One turn moves each row of this set onto another row. After a few examples, where does it send each row asked below?
z115: [-0.65  0.72  1.12  1.77  0.65 -0.27 -1.27 -0.85 -0.69 -1.09  1.07  0.88
  2.15  0.40 -1.37 -0.36  0.35 -1.28 -2.38 -1.60  4.01]
z756: [-0.60  0.29 -2.08  4.55  0.10  0.06  0.09 -0.60  0.54  1.15  0.10  1.06
  0.35 -0.09  1.24  0.07  0.88 -0.33  1.28 -1.07 -0.34]
z720: [-1.19  0.47 -2.19  0.19  0.32 -0.19  1.77 -0.38 -0.61 -2.80 -0.13  0.76
  3.44  0.16 -1.53 -1.23 -1.15 -1.97  0.97 -2.20  0.10]
z862: [-0.89  2.38 -1.86  0.27  0.96 -0.25 -1.28  0.49 -0.29 -0.91  0.37  0.11
  1.59  1.19  0.43 -1.02  0.58  0.34 -0.72  0.16  4.14]
z478: [-0.46 -1.71  1.20  0.65  2.48  0.57  0.35 -2.08  0.40 -1.26  1.08  1.11
  2.98  0.79 -0.60 -0.34 -0.25 -0.97 -2.92 -1.13  2.31]
z375: [-1.90  2.31 -2.31  0.94  3.04 -0.70  1.63  0.03 -2.14 -1.89  0.01  0.28
  2.09 -0.20  0.91 -0.14 -0.85 -1.30  0.01 -0.25  2.43]
z418: [-0.41 -1.50 -0.27  2.82  3.11  0.15  0.50 -0.99 -0.13 -1.20 -0.14  0.88
  0.45  0.61  0.39 -1.05  1.89 -1.47 -0.92  1.13 -1.82]
z728: [ 0.52 -0.89  1.13  2.11  0.76  0.59  0.11  0.56  1.28 -1.65  0.29  0.35
  0.96 -0.15 -0.39 -0.34  1.03  0.42  1.47  1.68 -1.09]
z671: [-0.09 -0.14  2.59  0.31  1.02  0.47 -0.31 -0.84  0.64 -1.35  1.45  0.70
  2.85  0.02 -0.59  0.70 -0.38 -0.03 -1.04 -0.88  3.26]
z794: [ 0.10 -1.89 -2.24  3.76  1.16  0.40  1.17 -1.60  0.26  0.87  0.00  1.48
  0.50  0.03  1.40 -1.27  1.26 -0.93  0.76 -0.61 -0.49]
z282: [-1.20  0.00 -1.35 -1.32  3.65 -0.38  0.27 -2.27 -0.68 -0.91  0.43  1.10
  1.93  0.85  2.08 -0.53 -0.37 -0.95 -1.61 -1.13  0.55]
z330: [-1.47  0.38  0.68  1.96  1.37  0.10 -1.00 -1.65  0.60 -0.93  0.98  0.94
  2.81  0.76 -1.07  0.82 -1.15 -0.84 -3.09 -2.50  1.52]
z502: [-0.92  0.78 -2.73  0.46 -0.05 -0.75 -1.75 -1.37 -0.29 -1.16  0.33  1.15
  1.82  0.33 -0.82 -1.44 -2.19 -0.27 -1.25 -2.70  0.67]
z109: [ 0.39 -1.08 -0.61  2.87  0.72  0.56  1.26 -0.75  0.81  0.76  0.43  1.12
  0.69 -0.51  2.01  0.01  1.16  0.05  2.42 -0.02 -0.17]
z860: [-1.80  1.48 -2.41  0.52  3.45  0.11  2.41  0.18 -0.93 -2.00 -0.05 -0.01
  2.80  0.49  0.83 -0.21 -0.49 -0.84 -0.07  0.48  2.29]
z894: [ 0.49 -0.50 -1.34  3.69 -0.19  0.06  0.52 -0.40 -0.31  0.74  0.21  1.20
  0.16 -0.23  1.06 -1.28  2.36 -0.92  2.02 -0.21  1.30]
z219: [ 0.11 -0.06  0.09 -2.38  0.09  0.35  0.19 -0.45  1.02 -1.86  0.60  0.70
  3.07  1.15  0.06 -1.12  0.88 -0.54  1.10 -1.04  1.33]
z691: [ 0.28  0.32 -0.21  3.83  1.10 -0.52 -1.12  0.58 -1.24 -1.16  0.05  0.55
 -0.64 -0.48 -0.45 -1.44  1.51 -0.44  0.11  1.75  1.15]
z926: [-0.73  0.43 -0.41  3.92  0.72 -0.71 -1.41 -0.35 -0.27 -1.06  0.01  0.94
  0.05 -0.48 -0.72 -0.10 -0.14 -0.87 -0.13 -0.63 -2.48]
z828: [-0.45  0.30 -1.99  0.09 -0.02 -0.10  1.59  0.09 -0.70 -2.93  0.08  0.58
  3.12 -0.48 -1.64 -1.49 -1.72 -0.91  1.61 -1.33  1.39]

z894 -> z109
z728 -> z418
z478 -> z330
Now these:
z375 -> z828
z862 -> z219

One turn moves each row of this set onto another row. After a few examples, where does it send each row asked below?
z340: [-0.13 -1.26 -2.29  1.64 -0.25 -0.19  1.02 -0.78 -3.85  1.14 -2.71  0.60
  0.53  0.55 -1.48 -1.37  0.72  0.44  1.73  0.89 -0.25  1.67 -0.21 -4.36
 -0.73  1.70 -0.25]
z602: [ 1.52  1.12  1.78  0.54 -0.87 -1.43  0.42 -0.89 -5.77 -1.53  0.02 -1.44
  1.41  1.19  0.56  2.37 -1.01  0.41 -0.22 -0.30 -0.24  2.61  1.22 -2.98
 -0.38  1.25 -2.89]
z123: [ 1.52 -0.73  0.02 -1.18  0.62 -1.00  0.65  1.81 -4.90  0.65  1.97 -0.55
  1.94  1.24 -0.70  2.25  0.19 -0.99  0.63 -0.54 -0.88  2.51 -1.08 -0.42
 -0.55  1.24 -1.27]
z544: [-0.24 -0.90 -2.47  1.40 -0.18  0.13  1.34 -0.25 -3.76  0.47 -3.31  0.43
  0.65  0.48 -1.23 -1.89  1.40  0.81  2.20  0.57 -0.62  1.23 -0.10 -3.28
 -0.38  2.03 -1.13]
z965: [ 1.81  2.03  1.06 -0.37 -0.36  0.99  2.22 -1.18 -4.09 -0.71 -2.16 -1.97
 -0.82  2.60  2.85  1.71 -1.42  1.57  0.85  1.48 -1.63  1.30  0.06 -2.66
 -0.18 -0.23 -0.11]
z359: [-0.81 -0.42  0.24 -1.08 -2.62 -2.20  1.37  1.90 -3.72 -1.10 -1.51 -1.67
  1.59  3.86 -1.23  0.01  0.07  0.83  1.65  0.00  0.25  1.35 -0.23 -0.32
 -0.39  0.52  0.61]
z211: [ 0.45 -2.39 -1.13  0.16  0.51  0.82  0.89  1.26 -4.57  0.98 -0.87  0.35
  2.07  3.05 -1.02  0.33  1.05  0.14  1.10  1.03 -2.70 -0.52 -1.30 -1.59
  1.02  1.57 -0.57]
z280: [ 0.67  1.84 -2.26 -1.39 -0.55 -0.17  3.32 -1.24 -3.07 -0.18 -3.02 -2.29
 -2.02  0.20  1.19 -0.40  0.20  0.08  1.92  1.00 -0.15  1.41  0.03 -1.93
 -0.35  0.73  0.17]
z333: [ 2.37  1.27  1.51  0.30 -1.83 -0.84  1.09 -1.13 -5.72 -0.90  0.01 -1.47
  1.88  1.65  0.68  2.41 -0.92  0.45 -0.07 -0.20 -0.17  3.17  0.58 -2.26
 -0.08  0.57 -3.08]
z599: [ 1.79 -0.50 -0.29 -1.82 -0.02 -1.25  0.16  1.89 -4.91  0.86  1.91 -0.98
  1.34  0.89 -1.03  2.55 -0.32 -0.87  0.62 -0.45 -1.05  2.30 -1.19 -0.79
 -0.02  1.03 -1.08]
z118: [ 0.44 -1.89 -0.37  0.10  0.72  0.97  0.64  0.98 -4.02  1.57 -0.26  0.70
  1.73  2.50 -1.73  0.68  0.85  0.36  0.59  0.95 -2.81 -0.15 -1.85 -2.24
  0.53  1.32  0.21]
z654: [ 1.18 -0.56 -0.04 -1.34  0.11 -1.61  0.62  2.32 -5.48  0.33  1.63 -1.44
  1.93  0.32 -0.67  1.69  0.17 -0.30  0.84 -0.41 -0.98  1.53 -1.07 -0.09
  0.27  1.41 -1.66]
z178: [-0.03 -0.81 -2.40  1.11  0.09 -0.41  1.61 -0.95 -3.19  1.01 -3.65  0.40
  0.07  0.31 -1.14 -1.43  1.59  0.55  1.94  0.63 -0.07  1.44 -0.16 -3.56
  0.12  1.61 -0.91]
z286: [ 0.07 -2.06 -0.68  0.01  1.41  0.55  0.95  1.05 -3.99  1.57 -0.11  0.98
  1.41  2.85 -1.50  0.32  1.43  0.39  0.97  0.69 -2.72  0.38 -1.49 -2.00
  0.09  1.34 -0.32]
z903: [ 0.93  2.15  1.06 -0.85 -1.10  0.93  2.96 -1.54 -4.15 -1.54 -1.82 -1.95
 -0.50  2.70  2.42  1.73 -0.70  0.72  0.82  1.10 -1.85  0.67  0.39 -2.83
 -0.23 -0.65 -0.87]
z622: [ 0.92  0.31  0.07 -2.38 -1.85 -0.30  1.91 -0.30 -4.56 -1.54 -1.80 -2.31
  1.29  3.40 -2.05 -0.96  0.85 -0.17  2.78  2.21  0.12  2.46  0.13 -1.35
 -0.74 -0.85  0.40]
z40: [ 2.35  0.43  1.89  0.58 -1.04 -0.96  0.80 -0.70 -5.44 -0.72  0.07 -1.02
  1.57  1.81  1.09  2.50 -1.50 -0.09 -0.12  0.17  0.14  3.54  0.46 -2.29
 -0.84  1.02 -2.54]
z701: [ 1.61  1.64  1.19 -0.67 -0.87  0.89  2.41 -1.45 -3.98 -0.75 -1.93 -2.07
 -0.87  2.35  2.93  1.37 -1.57  0.86  0.08  1.80 -1.31  1.52  0.27 -2.10
 -0.31  0.01 -0.70]
z380: [ 2.11  0.73  0.18 -0.66 -0.56 -1.42  0.90 -1.19 -4.39 -0.65 -2.20 -1.71
  2.41  1.79 -1.72 -1.61  2.12  1.66  0.39  1.49  0.62  2.46  0.55 -1.06
  0.32  0.74  1.81]
z837: [ 0.93  1.55 -2.17 -1.81 -0.80  0.10  3.14 -0.58 -3.09  0.17 -2.60 -1.68
 -1.17 -0.67  1.42 -0.88  0.91 -0.06  2.10  0.57 -0.02  1.77  0.25 -2.34
 -0.34 -0.14  0.45]
z928: [ 0.46  1.15  2.51 -0.17 -1.23 -0.42  0.22  1.08 -4.01 -2.06 -1.20 -1.28
  1.17  1.53 -1.52 -1.29  0.61  1.63  0.24 -0.73  1.39  1.79  0.35 -1.20
 -0.31  1.20  0.71]
z469: [-0.36 -2.15 -0.81  0.36  1.13  0.96  0.91  1.19 -3.79  1.69 -0.89  0.27
  1.77  2.73 -1.72  0.37  1.82  0.38  0.88  0.57 -2.24  0.04 -0.91 -2.19
  0.66  1.51 -0.66]
z498: [-0.20 -1.63 -0.51  0.20  0.89  1.23  0.60  1.22 -3.99  1.08 -0.27  0.39
  2.24  1.97 -1.85  0.23  1.62  0.38  1.01  0.83 -2.93 -0.20 -1.03 -1.53
  0.42  1.58 -0.81]
z18: [ 0.48  1.26 -2.45 -1.52 -0.29 -0.36  2.58 -0.90 -3.08 -0.01 -2.85 -1.63
 -2.22 -0.15  1.48 -0.83 -0.21  0.13  1.37  1.33 -0.11  1.94 -0.26 -2.17
 -0.68  0.51  0.26]
z184: [ 0.46  1.48 -3.08 -1.32 -0.70  0.17  2.56 -0.41 -3.03 -0.39 -3.34 -2.00
 -1.54  0.13  1.50 -0.83  0.34  0.38  2.05  0.42 -0.45  1.75  0.43 -2.02
 -0.52  0.71 -0.02]
z886: [ 0.27 -0.18 -0.68 -1.18 -0.36 -1.84 -0.38 -0.10 -2.98 -1.74 -3.43 -0.83
  2.35  3.70 -1.29  1.11  0.93  0.57 -0.22  0.91 -0.86  1.59  0.79 -1.19
  0.75  1.36  1.43]
z238: [ 0.35  1.22 -2.63 -1.51 -0.07 -0.25  2.28 -0.27 -3.07  0.31 -2.92 -1.80
 -1.67 -0.46  1.38 -0.26 -0.36  0.19  2.21  1.04 -0.34  2.04 -0.06 -2.57
 -0.98  0.25  0.86]
z699: [ 1.11 -0.22 -0.34 -1.35 -0.28 -0.69  0.39  1.30 -5.16  0.19  2.05 -1.29
  2.35  0.86 -1.44  2.32  0.42 -1.18  0.59 -0.53 -1.30  2.00 -0.75 -0.29
 -0.07  1.08 -1.87]
z759: [ 0.63 -1.30 -2.74  1.15 -0.22  0.20  0.85 -0.79 -3.74  0.74 -3.21  0.48
  0.84  0.61 -0.80 -1.58  1.61  0.07  1.48  0.59 -0.22  1.61  0.77 -4.08
  0.24  1.88 -0.53]
z880: [-0.11 -1.25 -2.40  0.98  0.32 -0.44  1.24 -0.89 -3.56  0.89 -3.01  0.86
 -0.33  0.89 -1.16 -1.74  1.10  0.61  1.59  1.03 -0.39  1.67 -0.36 -3.96
 -0.48  1.58 -0.77]
z94: [ 2.61  0.90  1.50  0.74 -1.30 -1.29  0.52 -0.79 -5.88 -0.61  0.07 -1.32
  0.96  2.03  0.64  2.40 -1.63  0.65  0.32 -0.21  0.23  3.48  0.59 -2.95
 -0.54  0.93 -2.52]
z156: [ 1.83  2.30  0.66 -0.93 -1.32  0.98  2.44 -1.40 -3.88 -0.93 -2.42 -2.37
 -0.43  2.45  2.81  1.44 -0.70  1.48  0.22  0.95 -1.70  1.52  0.84 -2.11
  0.34 -0.05 -1.00]
z575: [ 2.38  0.59  1.96  0.05 -1.04 -0.93  1.07 -0.34 -5.81 -0.98 -0.14 -1.47
  1.93  1.20  0.35  2.56 -1.16  0.14 -0.04 -0.32  0.01  3.25  0.23 -2.29
 -0.38  1.48 -3.11]
z696: [ 1.65  1.89  1.58 -0.81 -1.01  0.85  2.77 -1.50 -4.10 -0.88 -2.04 -2.56
 -0.49  2.36  2.38  1.80 -1.21  0.89  0.36  1.52 -1.60  1.46  1.03 -2.41
 -0.14  0.58 -1.22]
z445: [ 0.41  0.85  1.52 -2.11 -0.35  1.10 -0.49 -0.02 -3.44 -3.46 -2.51 -1.06
  0.80  2.98 -1.85  0.33  0.31 -0.44  0.78  0.95 -0.24  1.92  0.90 -2.25
 -0.20  0.38  0.17]
z56: [ 1.10 -0.81 -0.20 -1.25  0.41 -0.49  0.98  2.11 -5.33  0.56  1.59 -1.26
  2.16  1.31 -1.19  2.19  0.51 -1.00  0.51 -0.95 -0.87  1.82 -1.39 -0.44
 -0.04  1.65 -1.48]

z123 -> z40
z544 -> z498
Now these:
z238 -> z340
z211 -> z654
z178 -> z469
z886 -> z359

